(in the rows, 128 means zero)
Each named move below is a turn or a mirror, shown by a few rows before and after it. Which moves, in which order, take the first row of each later pair to the second? The first pair is answered.
L:
[133 117 103 105 103 142 147 101 129 139 105  91 139 146 125 124 143 158
 147 124 135 102 123  98 120 134 139 157  98 146 135 153 107 148 119 146
 129 143 151] |-> [148 125 106 112  99 131 153 110 125 141 113  85 140 161 125 120 143 156
 141 126 127 104 119  94 110 128 136 152  90 146 129 163 110 155 124 139
 131 132 143]
[152 122  97 118 120 112 125 143 140 147 150  84 139 142 110 142 121  97
 128 144 126 127 124 133 147  91 116 154 161 133 142 120 113 131 100 112
 123 109 178] |-> [150 122 104 124 120 112 130 134 140 145 151  87 140 132 112 138 122  99
 123 150 126 127 128 129 147  91 117 159 170 136 143 117 110 128  97 110
 118 109 179]
[165 116 105 122 146 121  96  96 138 114 127 135 126 110 132  98 172 106
 147  91 118 140 129 155 132 107 122 166 139 146 156 125 118 106 121 125
 129 103 154] |-> [193 140 113 127 129 109 107 129 133 126 140 123 132 139 128 109 162 105
 123  92 108 155 126 154 110  96 109 141 115 156 132 134 132 125 128 119
 136  93 135]
[ 99 111 107 131 125 131 129 120 124 114 144 148 128 140 130 107 119 104
 136 134 141 115 117 159 140 123 121 134 123 119 147 133 101 150 127 139
  89 137 129] |-> [119 126 108 138 113 124 130 139 120 113 152 135 124 159 134 113 120 105
 118 139 137 128 115 150 130 108 116 122 112 127 136 141 109 161 141 127
  98 123 121]
N:
[170 110 118  93 139 140 128 126 132 131 127 119 132 141 119 120 125 135
 153 136 110 120 159 123 109 134 124 156 114 135 143 123 125 112 103 106
 143 126 122] |-> [169 118 114  95 134 143 134 136 131 128 127 115 132 146 109 114 125 131
 156 132 106 121 155 118 106 128 124 152 108 134 139 130 138 118 113 108
 141 122 116]
[123 116 131 127 136 132 134 129 133 111 108 143 122  94 131 141 150 129
 138 104 141 124 122 116 126 125 127 136 144 103 137 116 122 134 124 134
 126 122 163] |-> [133 137 149 138 128 124 143 162 119 100 125 133 119 124 128 128 134 123
 129 112 119 137 112 121 116 112 108 105 132 132 126 136 139 154 150 129
 130 112 128]
[107 140 158 139 153 116 128 118 114 122 126 149 119 122 123 118 113 139
 122 127 129 118 105 126 147 101 135 128 129 125 115 135 137 136 156 154
 141 113  95] |-> [103 129 144 136 158 125 122  99 113 123 109 150 123 106 129 123 114 144
 127 120 139 113 110 125 154 112 145 142 145 118 123 134 132 121 147 157
 134 115 112]
D:
[123 163 111 123 130  84 125 107 126 137 103 130 161 137 125 137 144 143
 120 140 135 130 112  89 119 120 126 107 100  91 104 139 120 178 154 139
 120 128 162] |-> [ 74 154 109 130 143  98 144 106 133 119 125 160 144 113 141 120 115 126
 110 142 147 128 121 126 148 126 146 127 118  89 123 120 102 150 122 148
  81 136 162]
[ 96 117 146 160 137 158 145 163  87 155 112 171 150  88 154 114 138 115
  91 128 162 120 133 127 156 171 196 111 156  59 121 128 109 156 160 165
 132  92 157] |-> [ 90 103 102 154 118 190 163 117  92 146 107 146 151 148 113  85 106 129
 158 143 154  70 137 148 151 168 164 182 140 115 152 163  90 174 167 148
 136 119 115]
[156 169  81 127 106 124 119 113 152 138  82 112 107 183 137 146 105 143
 160 124 139 121 105 129 115 136 111 180 116 182 139 144 110 114 102 112
 152 125  86] |-> [176 192 124 126 125  86 102 154 139 148  86 123 114 130 173 189 140 135
 105 111 131 169 119 107 114 142 129 105 142 126 102 114 136 106 102 129
 155  89 118]
[126 120 111 162 124 104 133 131 148 151 140 111 134 151 140 109 139 117
 102 134 120 150 109 106 153 142 129  82  94 128 124 137 111 121 165 134
 122 146 114] |-> [111 117 110 167 138 109 140 126 151 141 146 127 123 147 146 108 125 110
 104 130 124 144 113 119 160 140 138  95 107 118 125 129 101 113 154 133
 106 148 113]
J:
[171 136 127 152 127 174 171 185 147 119 165 135 123 171 180 120 125  93
 110 126 105 153 160 132 130 142 138  84 132 132 127  82 148 131 105 104
 156 100  96] |-> [129 116 119 153 137 179 170 143 158 117 161 146 120 139 197 127 126  94
 109 110 121 143 167 147 162 157 153 113 156 111 139  61 130 114  88 114
 127 106 125]
[123 138 114  95 140 134 140  94 139 107 112 131 156 111 105  70 144 101
 127 173 169  93 134 128 144 111 125 115 141 137 146 124 125 117 142 120
 119 127 127] |-> [124 141 117 105 135 127 148 101 130 113 113 129 153 119 102  72 145 106
 115 178 166  94 122 127 139  99 115 111 137 134 138 137 126 130 152 122
 118 129 126]
[131 145 153 134 142 104 112 149  98  99 116 140 128 118 136 126 135 107
 128 121 108 143 118 146 121 132 105 118 136 132 114 135 150 116 143 151
 145 113 112] |-> [130 137 161 127 145 115 109 144 108  98 124 143 132 102 139 133 126 106
 146 114 113 141 133 154 126 139 114 121 150 129 120 121 152  99 128 150
 151 120 118]

(2 to 3 moves a pair)
[134 134 101 131 104 123 140  65 154 122 106 112 160 132  82 135 129 142
 173 121 146 114 111 107 151 127 124 158 102 139 156 135 131 147 168 141
 114 151 201] |-> [155 175 144 146 110  86 130 148 134 119 131 120 159 122 104 157 130 124
 109 122 125 156 106 104 133 112 124  75  96 126 117 132 165 156 193 152
 123 117 185] : D, N
[147 118 123 120 121 126 129 108 125 144 115 126 151 126 115 131 149 140
 133 117 134 115 113 118 126 132 131 123 129 114 136 146 113 146 130 140
 122 140 149] |-> [115 131 132 148 129 130 138 140 120 124 150 151 121 135 127 118 112 120
 111 121 127 130 116 151 132 117 136 116 126 124 129 138 120 139 125 133
 101 134 119] : D, N, D
[126 137 148 134 143 111 130 169 134 117 168 157 110 129 132 103  83 122
 131 129 105 146 137 160 125 131 119 114 123 156 117 108 152 119 122 119
 130 124  73] |-> [151 138 163 130 127 100 125 172 129 125 160 150 114 124 135 112  95 125
 134 133 102 160 140 143 115 131 119 100 125 143 107 111 161 119 128 120
 147 110  76] : D, D
[141 146 143 132 121  98 121 145 116 121 107 117 127 124 118 129 158 150
 126 122 122 127 117 117 122 104 112  84 112 139 104 143 143 163 172 147
 156 120 132] |-> [ 89 107 120 131 142 131 125  86 131 116 102 138 124  89 128 123 153 143
 143 108 149 104 127 136 155 132 141 143 137 117 124 117 108 125 129 154
 119 135 161] : N, D
[181 147 134 122 130 138 156 170 137 135 146 129 113 151 159 173 106 104
 101 123 130 181 150 118  94 128 165 101 113  94 121 122 110 126  81  84
 116  95 128] |-> [187 124  93 102 106 152 143 105 150 144 112  94 132 190 109 144 117 136
 176 128 139 130 133 116  92 131 128 161 102 133 154 150  97 139 106  86
 145 120 121] : L, D, L
[112 149 125 130 121 123 154 146 148 127 143 140  91 144 122 128  99 100
 114 127 145 129 146 176 147 120 140 134 122 151 135 142  90 123 134 133
 119 148 105] |-> [123 151 139 122 114 115 136 127 133 125 121 129 107 149  95 121 115 119
 143 131 129 119 125 167 139 116 119 121 119 166 139 169 104 133 170 147
 151 148 101] : D, L, N
[ 77 132 166 150 152 131  96 149 141 112 190 171 129  90 129  98  84  97
 127 160 121 170 123 188 146 171 116 129 134 134 117 117 159  78 139 124
 117 115  80] |-> [134 141 188 140 139  87  76 167 139 137 170 143 152  85 127 120 131 111
 112 158 104 183 113 142 118 166 102  76 130 122  96 125 195 101 160 126
 155  98  88] : D, D
[121 128 126 124 138 135 149 156 151 114 155 153 109 129 162 143  94  91
  93 112 135 145 140 155 134 126 144 118 128 115 126 108 118 109  92 123
  96 108 127] |-> [127 109 121 106 150 136 120  93 140 130 111 143 145  90 143 151 141 122
 132 102 143 127 137 129 154 146 149 138 152  98 141  98 128 104  99 142
 119 121 169] : D, D, L
[133 124  98 159  99  99 158 130 147 118 150  84 139 189 142  87 123  84
 156 126 129 108 102  85 117 110 110 150 110 137 111 170 122 159 139 111
 115 129  87] |-> [112 128 103 164 123 112 160 158 153 108 174 112 121 173 169  79 105  69
 138 120 126 136 110 111 116 118 121 145 120 143 104 146 127 131 115 107
  97 117  69] : D, D, J
[ 92  86 139 148 128 110 112 105 111 130 140 123  95 139 122  74  92 166
 137 122 132 109 102 142 138  99  85 155 132 182 174 156 117 123 161 137
 158 144  91] |-> [104 120 167 166 145  79 122 162  96 125 180 147  81 115 155 100  90 143
  69 121 126 153 115 146 127  94 107  95 141 150 141 139 134 113 149 139
 146 116  97] : D, D, L
[ 83 134 125 138 128 124 157 130 112 127 146 133  99 137 129 122 103 121
 131 131 128 120 113 147 126 120 143 152 121 128 131 130 121 111 125 134
 119 124  89] |-> [101 124 122 115 123 112 139  86 108 146 110 106 127 129 111 134 142 148
 163 129 133 103 105 115 120 129 135 161 127 127 139 139 127 117 137 144
 150 128 109] : N, D, L
[ 72 117 181 115 122  90  67 122 128  73 163 182 109  84 123  65 114  99
 100 119 111 150 156 185 173 118 162 128 146 128 126 129 137 115 163 131
 109 122 104] |-> [ 76 110 153 110 104 112  79 100 129  70 148 165 106 121  97  43 104 115
 138 131 111 123 143 184 165 124 138 166 133 152 150 152 126 123 175 127
 120 141  84] : L, D, L
